In the data rows, 128 means zero.
Here is a table of points, one per row:
[154 126 120  81 111 140 126 138  67 120 105 153 122  99 161 116 109  97 135 123  94 144  99 120  92 107 121 127 144 121 166 122]
[ 92 120 131 157 103  85  89 104 169 129 154  84 176 215 137 160 190 186 100  99  15 127 213  84 191  92 145  95 166 122 139 110]
[167 138 163  96 173 135 170  89 230  78 177 138 193 116 117 141 102 103 120 118 155 159  61 162 147  68 145  99 151  90  96 123]
[218 174 147  59 188  58 126 177 119 255 122 111  90 176 192 164 157 180 102 166 199 151 110 129  57 179 121 126 161 149 100 123]
[  0 179 171 159  52  87  20 238 109  72  41  95 238  87 134 100 207 150 191 141 203 199   0 119  40 197 158 131   0 132 146 157]
[180 150 160  96  25 111  96 134 138 121 116 133 145  98  87 175 109  99 148 135 146 147 154 102  99 131 104 111  67 109 143  65]
[112  73 187 160  67 203  92 138 220  93  66 103 121 117 168 121 110 193 187 149  89 148  50 142 109 130 196 125 198 114 128  97]
[109 112 121 107 154 158 158 188 204  76  91 147 148  81 163 149 141  63 148 116 141 153 164 108 177 160 142 111 172 131  64 150]
[141 131  82  76 114 184 114 144  99  58 137 145 179 128 158 127 101 103 133 146 142 119 199 134 115 127 147 103  96 111  93 172]
[153 150 117 101 158 151 185 100 140 147 113  72 104  75  90 116 144 111 124 143 170 142  89 156  94 121 117 145 118 119 117 129]
[ 77  38 158 154  55 170  98 184 181 119 196 177 107 139 109 106 171 137 167 110  87  59 155  91 117 102 134 108 135 129 101 122]
[108 129 172  77 105 138 159 144 167  91 115  93  79  91 160 119 125 148  96  89 137 115 110  94 140 102 103 129 128 109 148 146]
[ 68 134 149  82 157 192 120 184 108   9 107 178 142 115 124 121  34 145 176 127 133 112 159  89 119  98 155 133 100 133 154 114]
[ 90 145 154  87 174 130 127 152 130  99 129 106 113 108 125 145 137 137 132  81 156 136 154 131 121 103 109 151 144  67  91  82]
[125  99 149  71 161  87  56 102 120 235 152  72 144  55 174  79 252 119 161 144  48  97  67 148 113 196 130 143 145 107 178 214]
[134 195 197 154 156 125 110 133 102 125 151  40 129 125 105 223 201 141 156 144 166  63 122  72 152 158 107  90  73 167 103 213]
[175 134  37 108 165  48 172 205 147 126  67 214  81 147 115 106 145 146  66  83  85 154 158 119 200 142  73 161 106 116 141 128]
[ 29 160 129 147 177 154  32 106 103 194 183 183 208 175  73  59  40 140 143 151 128 108  74 119 190 168 147 102 134 143 158 227]
[159 121 156  86 128  61 124 158  97  89 109 138 160  91 132 154 111 109  68  98 146 158 148 126  82 128 126 164  94  95 127 139]
[117 110 116 107 113 124 120 121 127 113  42  85 105 123 197 111  93 120 158 242 121 159 136  44  88 124 162 117 143 122 177 108]
[119 112 153 148 219 179 105 138 199  90 161  70 123 135 164 117 160  95 117 172 130 115  28 129 150 140  57 168 125 134 139 101]
[131  87 146 104  73  88 139 145 113  86 140 104  73 122 169 101 141 126 164 199 227 110 115  77 100  78 174 122 137 116 135 173]
[140 121  74 152 108 168  55  31 240 140 162  61 155  63 136 100 224 123 108  48 118 177  88 178 142  78 183  60 185 170 142 108]
[210 137 150  69 123 231 208  94 107 100 217 116 102 100  86 152  58 151  75  60 107  99 100 218 161 169 133 189 119 151 117 105]
[ 97 111 152 136 149  75 144  71 129 214 119 166  73  73  97 115 150 153 152  99 117 149 137 160 104 113 189 124 143 147 163  88]
[155 174  57 120 188 198 158  72  93 218 181 224 229 148  63 150 187 157 130 162 122 141 103 110 133 106  95 147 161 135 113 172]
[140  59 123  94 164 184 171 109 164 125 159 103  93  87 168 203 125 121 151 169 106 115  56 158 120 124 154 120 108 139 172 110]
[171 120  46 162  99  41 169 149 202 144 141 159  46 231  42 155 199  18  54 144 121 145  52 114 136  69 127 233 106 170 113 124]
[146 143 182 151 125  79 131 124 161  90  74 117 114 138 153 142 154 121 106 134 145 130 154 105 128 152  94 126 113 149 150 115]
[106 103  98 136 174 162 147 103 101 135 219 141 188 142  65 163  54  72 100 148  99 120  91 123 157 181 136  77 108 136 134 201]
[126 135 113 172  96 144 101 100 129  72  68 135 161 187 159 112 137  79 140 116 111 178 156 151 139 146 141 139 165  70 120 138]
[110 131 122 113  77  67 123 181 141  87   0 118  80 139 144  97 108  90 169 145  82 120 226  80 117 138 186 158 155 108 147  93]
[ 86 102 221 188  73 238  78 201 185 143 103  66  85 220 127  80 204 178 188 177 107 151  40 150 159 169 212 139 106 234 134  58]
[150 120 132  43  83 112 146 152  92 157 104 173 121  85 163 132 118 100 144 131 165 120 112 140  97 132 154 114  92 131 100 139]
[118  70 161 140 127  76 109 103 121 119  84  73 103 101 149 199 189 177 137  80 155 106 152 109  99 112 108  99 134 138 132 116]
[ 96 154  95 161 135  86 125  81 118  47  70 136  97 119  71 141  72 147 122 117 129 197 129 139  97  71  92   0 135  99 154  70]
[116 160 148 132 100 120 121  75 119 160 108 104 156 172 173 116 128 139 168 138  91 129 228 134 128 153 128  97 101  98 125 129]
[100 134 141 171 130 129 118 143 180  54  73 145 116 156 110 164 122 172  90 168  62 163 153 111 150  95  96 123 101 122 135  90]
[190 128 146 124 188 134 120  61 106 188 171  20 165  68 121  81 132  55 158 102  37  94 118 195 174 147 136  94 118 133 183 125]
[127 119 160 135 173 128  89 129 127  95 159 126 233 105 111 100 120 157 130 231 145 110 107 119 211 146 100  92 125 121  62 162]
[173 102 106 106 135 125 162 139 146 138 153 117 109 133  66 112 160 153  85 189 168 134 172 166 146  73  74 107 118 157  87 133]
[164 162  77 116 126 104 138  94 169 123  85  83 102  77  63 143 113 153  95 121 117 171  89 120  90 154  82  89 118 199 145  71]
[ 88  97 115 139 157 129 146 150  36 185 151 154 145 148 114  99 117 129 163  53 144 151 205 101  88 109 204 192 136 133  97 135]
[ 47  91 129 208 123 144   0  83 187 196  71  63 202 225 129 133 211 158 138 145 165  59  59 143 155 180 157  95  95 165 122 104]
[109 141 161 124 105 160 207 132 136 115 125 192 125 114 145 144 103 125 113 101 138 180 148 142 130  53 163  86 102  58  83 134]
[102 158 148  97 164 250 152 156 185  85 162 192 127 164 160 123 117 117 138 140 117 136   0 159 185 118  78 141  91 194 162 139]
[149 183 142 166  91 104 184 150  57 128  90 252 151  60 126  34  91 192 141  79  95  82 137  88 160 109 153 123 130  36 100 125]
[123 122 175 150 147  56 107 118 131 147  50 133 136 121 108 171 154 136 133  77  84  48 129 150 105  88  81 105 180 132 143  95]
[ 84  96  84 135 130 130 141 143 165 123 135 199 194  91 138 113 149 152  82 124  91 127 140 134 147 137 115 138 141  82 105  95]
[142 127  92 130 126 115 107 128 155 147 155 124 152  71 209 197  61 145 134 109 186 143 131 147 130 102 103 106 207 130 156 134]
[149 111  99 170 163  69 110  51 136 156  95  69 169 126 139 106 113  97 128 127  94  76 114 144 157 171 118 170 180 119 148 133]
[155 160   0  76 139  47 149 120 146 140 106 175 157 141 110 174 176 139 159 186 223 189  73 130 101 123 119 178  63 133 197 138]
[ 98 127 132  72 146  71 112  91 201 136 139  92 147  80 158 160 148 158  74 122 150 102 156 106 133 130 152 111 114 137 103 106]
[122 135 128 157  92  47 123 160 106 101 116 192 135 102  25 132 105  89 148 128 157  80 201 138 205 115 104 121  38  54 127  29]
[123  87 132 160 150 181 139 169 125  43 160 163 138 102 157 145 112  94  99 160 173 125 123 165 146  67 151 102 114  99 132 130]
[ 59 139 125 208  78 171  78  84   0 173 173  97 184 209  64 119  37   0 161 174 218  85 101 156 157 211 127  74 216 179   0 168]
[132 136  81  71 143 125  59  36 186  97 156 115  64 134 145 140  99  86 150  75 109 159 115 200 167  59 133  66 155 121 172 112]
[131 154 110 136 150 145 135 143 143 120 132 123 152 107 153 138  92 128 110 131 106 123 178  75 117 180  71 133 149 125 118 163]
[173 123  72 144 113 123  85 141 100 177 144 130  84 203 104 126 177 145 154 125  85  15 121 178 123 174 126 113 139 111 161  68]
[194 171  98 116 147 189 202 126 142  36 172 255 110 148 137  43  17 142 116  98 159  97 214 175 172 158 148 195 127  74 134 104]
[163 139 105 140 166 119 190  78  61 145 179 226 209 134 197  69 164 131  14  68 102  56 126 184 196 190  12 115 108  70 125 128]
[171 190 143 131 116 122 122 101 117 166 127  57 141 146  98 141 165 128  91 123 111 143 116 114  40  81 136 146 151 145 123 147]
[138  88 120  92  90 118 150 125 142 156 138  61 100 126 132 118 176 155 103 238 141 100 181 110  91  92 117 144 142 166 101 152]
[ 51 160 162 182 141  77  79 167 101  93  16 123 116  99 115  82 115 186 157 142 157 176 196  68 105 206 132 121 106 152  96 123]
[101  98 212 122 124 160 163  91 121 139 170  75  89 140 126 118 213 130  93 107  93 168 116  87 125 112 103 172 133 213 111 178]
[149 126  86 220 153 136 106 128 104 156 236  65 170 222 104  71  56  51 118 255 180 179 112 134 187  99 129 169 130 197   4 193]
[220 128 105 124 139 147 190  95 112 117 172 116 137 165  87 117 163 114 102 112 121 186  94  73 147 105 121 180 166 112 156 159]
[148 180 117  71 169 156 136  80 137 145 127 182 144  72  88 188 149 143 121 103 178 151 147 180 105 164 107 164 122 117 111 202]
[102 125 173 117 154 138 110 132 118 135 131  94 150 115 134 180 131  84 155  96 136 148 153 123 154 117 130 170 161  72 109 153]
[136 105 164 153  75 117 128 135 131 103 101 131 116 140 145 120 140 139 168 166 140 144 165 188  87 138 144  54 136 144 133  23]
[ 94 135 191 170 118 109 101 112 156  82  65  89  73 120 132  99 114  59 139 138 141 161 197  92 138 164 124  75 109 119 134  77]
[ 43 106 120 161 120   0 123  88 173  72 178 172  54 164 251 255   0 140  67  21 189  41 119 197 108 230 137  78  72 185 225 171]
[142 157 139 113 170 107 125  56 153 183 126 104  74 179 192  85 138 209 150  63 129 104 160  62 134 146 142  88 175 145 138 106]
[136 115 106  92 114 103 183 228 130  99 160 171  63 138 108 152  83 114 123 130 137 122 159  82 142 125 133 214  53  95 106  95]
[ 75 114 120 165  65 143 110 143  91 123 126 144 169 216 131  55 145 144 108 147 108 174 136 149 132 112 137  98 111 155 130 148]
[157  86 151 105  97 143 171 167 133  64  80  95  67 146 134 133 111 149 166 156 175 148 169 109  94 141 150 103  88  63  70 127]
[179  86 109  88 122 137 160 148 140 158 166 109  81 124 104  62 134 121 119 117 157 122 115 137  96 126 141 255 150 190 119 130]
[168 116 116 226 162  94  98  83 121 162 115  70 176  94 146  51  76 138 120 113 108 166 124 141  34  90 123 171 160  80 114  94]
[148 133 138  76 106 130 187 129 125 185 119 164 194  92 136  96 162  97  30  81 111 162  95  91 167 130  94 117 153 127 125 134]
[147 161 135 141 132 109 153 110  88 183 134 132 130 114  94 126 129  98 144 109 105 101 141 117  97 103  92 126  78 100 121  98]
[128 103 162 157 123 122 126 174 149 164 158 100 132 101  93 130 148 122 118 144 133   1  91 140  85  70 132  84 159 150 126 101]
[130 110 127 136 100 195 133 146  90 101 146 115 168 132 103  90 119 121 133 213 186  93 211 102 145 147 121 126 119 149  79 129]
[148  87 115 183 111 189 134 172 131  78 132 148 151 125 167 102 125 155 114 174 188 165 114 109  49  60  76 202 132 107 104 103]
[110 164  58 138 216 114 126 176 123 195 111  44  64 119 166 102 156 122 145 129 118 130 144  50  92 120 142 149 136 106 165 172]
[ 89 110  64 181  98 112 112 134 150 120 147 175  67 154 153 116  96 125 164 112  37  71 205 198 148 114 146 123 175 148  94 123]
These points spread out most along one direction. Take the direction at right angles to it along which they spread out most. Then take the direction at right angles to both along which they spread out most. Go by this last direction. How many in every 100 of the points above lie lower along it than each point below? Round to a whole number. More than half of the points above lie lower than the first one.
[146 136  93 146  67 143 133  67 103 149 186 130 141 164 166 191 123 167 114 140  76 165 110 103 156  41 109 150 185  81 142 120] 65
[184 171 103 121 126  63 163 149  91 136 100 163 137  49 126 163 118 127 145 150 132 148 142 110 108 142 149 150  96 150 109 122] 61
[ 94 115 148 126 155 135 151 127 137 179 111 121  78  86 134 150 149 153  93  96  70 128 117 105 127 123 103 155 134 169 159 168] 89
[156 168  78 165 125 171 148 160 176  52 128 173 194 125 166 100  15 134 113 156 114 133 143 171 121 181 160  95  64 135 129 164] 8
[ 62 124 121 129 141 118 171 120 115  97 136 175  62 144 146 140 126 124 158  83 180 106 195 118  95 133 141 143  68 112 181 170] 46
[ 86  82 220 129 128 158  92 213  12 187 184  90 127  87  27 100 187 106 105  89 144  92 124 153 203 108 106  89 154 151 151 115] 26
[149 103 155 175  73 112  80 159 103 110 109  98 159 191 166  88  48 157 159 113 161  97 150 162 159 184 167  87 119 119 165 188] 11
[157 136 110  66  84  15  94  66 151 197  76 138   0 187  23 212 139 155 156 114  88 116  71 122  92  94 180 158 184 181 185 108] 100
[150 136 135 133 115 166 157 235 103 136 170 216  85 122  82  75  94 162  90  79  74  71 149 110 169 165 149 136 109 105 125  87] 25
[146 163 118 109 149 137 139 117  38 186 178 111 133  68  70 147 167  77 126  91  80 156 102 143 104 148  93 171 125 130 139 141] 75
[122 169 106  71 151 181 198 186  70 159  99 113 121 165 146 132  61  94 213 145 105 134 104 125  77 155 146 103 133 106 173 130] 29
[ 96 155 166  92 157 194 105 105  76  60 143  71  64 139 164 153 104 195 158 162 139 206  72 101 136  82 110 155 152 168  90 188] 26
[170 107 112 104 126 190 158  29  40 172 120 200 137 138 149 152 207 127 119  60  83 175 147 181 144 148 117 168 172 108 165 104] 87
